A single turn carries every row of the set below to another of its rows. Some are shown first; where does it send the rows asked next?
Q_128: [ 25 -28 -11 -17  34 -10  17  18 -20  -2  -6  -2  33  14   0 -36]
Q_308: [ -2   6 -47 -23 -27  -2  -3  23  16  -9   2   5  21  11  -5 -49]
Q_692: [ 11  20 -10 -34   7  23 -11   2 -25  23  44  -3 -19  -6 -20 -20]
Q_202: [-44 -39   4  -7   0   7 -16  27   1  -6  -5   6  16  -3  -4  49]
Q_345: [-18  -9  -6 -38 -26  26 -32   4 -25  -1   5   7  35   5 -34 -28]
Q_981: [-25 -16 -16  -8  19 -11  31  -2  -6  39  26   9  39  14 -15  -4]
Q_40: [ 35   3  10  20 -27   0   8  32 -23  20  -5 -32  20   4  15  12]
Q_652: [ -2   4 -23 -35 -18  28  18  45  27 -21 -11 -15  34  -3  23 -12]
Q_751: [-17  20  -5 -13  -9  14   3 -11 -21  15 -19  54  17  21   6  36]
Q_846: [ 11   7 -41   5 -43   0  -4  17  23  10 -34 -22   3 -18  11   3]
Q_324: [-17 -11 -14 -19   7 -32   8   8  11  29  42   6 -22  12 -27  14]
Q_338: [-25 -10  -8  20 -23  -9 -41   8  12   3  -3 -20  -9  10 -13  43]
Q_340: [ -6  21  -6 -11 -17 -10 -38   2 -48  13 -31  25   5  22  -3   4]
Q_423: [-35  -5  -8  -3  25  15   5  -2  -4  12 -37  15  21  -7  18  39]
Q_131: [-20  40  23  14   8  13   2  41  22 -18  11   8  35  16  -3  15]
Q_468: [ 12 -37  -1 -20   4  20 -26  14   4 -23 -41  -5  45  -8   6   3]
Q_367: [  2  10 -26 -41  12  15   4  -2  40 -13   0  36 -14 -12   3 -22]
Q_726: [-30 -18   4  -3 -29   8 -24   1 -17   5   0 -41 -10 -15   0  23]
Q_665: [ -4 -24 -20  -1 -43 -19 -33   1 -32   1  -1  14 -17  18 -16   4]
Q_533: [  3   8 -14 -30  27  39  19  -4 -12  16  39   0  35  23  -6   3]
Q_752: [ 51   1 -24 -26 -10 -28   7  25 -13   7  -2  22  20   4  37  -1]
Q_703: [-33  14 -42 -32 -19  26  31   4  13  25  -7  15  19  -8  -7   1]
Q_754: [ 16  21  -3 -32 -27  26 -15  19  35 -19   5  -7 -26 -24   8 -10]
Q_112: [ -2  28  -6 -14 -40  11  -7 -27 -37  17 -11   5   1  24  10  18]
Q_818: [-19  23   2   1  26 -28  -1  45  13 -18  -6  42  18   5  -4  -7]
Q_484: [ 53 -18  -6  14 -23 -12 -23   6   9   1  26 -12  28  -2  15   3]
Q_614: [-27 -47 -21  13  -7   4   4  -9  13  -4  -1   3   1   5  -1  45]
Q_910: [ 53  -3   0  -9  13 -12  -9  -9   5 -11  25   6 -15  35 -18  -8]
Q_323: [ 38  15  -6 -31 -14   8 -24 -10  17 -17 -30  30 -14  16   7  23]
Q_867: [ 38 -29  -1 -14  22  -6  -1   9  17  -1  10  11   6 -35  33  18]
Q_366: [-21  42  21  -1  -2 -10 -14  63   3 -18   8   4   4   2 -11  -1]
Q_394: [-17  16  15  29  22 -12 -17  25  29 -13   7  25   9 -21 -12 -12]
Q_898: [-23   9  -7  15 -47  -2 -34   7 -28  26  -1   6  -6 -12 -17   6]
Q_467: [-13 -17 -19 -10   2   7  10 -21 -36  14 -28  43   9  -2  14   7]
Q_959: [-28 -16   3 -39   8  16   8   1 -19 -10 -19   1  14  17  21  51]
Q_902: [  2 -23 -12 -14   1  25 -26  -5  41 -31  21   4  31   7 -16 -27]
Q_411: [-14  54  33   9  13  15  -6  28   1  -7   3  22  12 -13  -2  -9]
Q_757: [ -2 -12  14 -22  17 -14 -15 -16 -28  26  35  27   8  12 -33 -16]
Q_82: [ 29  17   9 -30 -17  46 -18  -1  11 -29   1   9  33  12   7 -22]
Q_169: [ 12 -18  22 -31 -23   0   9  36 -22  -1  34 -24  35  -7  -6 -20]
Q_10: [ 18  28   4 -26 -22   6  46   9  -1  29  28   1  -1 -19  14  -7]
Q_73: [ 35 -22  43  -2  15  14  -8  22 -12  -5  -3 -12   8  -6  14  33]
Q_107: [ 42  19  13 -14  -5  -4  21  29 -15  13 -12   8 -16   9  26  38]
Q_512: [ 21  -9 -29   9  17 -12  31   9  25  16  11 -21 -16 -12  -1  -9]
Q_885: [ 25  -5  33 -41  -1  14  18   4  17 -13  46   6   9  16  -3  26]
Q_925: [-20  -8 -10 -44 -14  21 -19  -2  35 -11  22  14 -16   9 -33  31]
Q_719: [ -6  34   3  31   1 -20 -14  23  16 -11   9  31  30  20 -13 -15]
Q_464: [-13 -10 -29 -39  11   9   8  39   0  10  47 -30   1  11 -15   9]

Q_703 -> Q_323
Q_169 -> Q_512
Now find these:
Q_394 -> Q_131
Q_902 -> Q_652
Q_959 -> Q_467
Q_981 -> Q_107
Q_867 -> Q_533
Q_423 -> Q_751

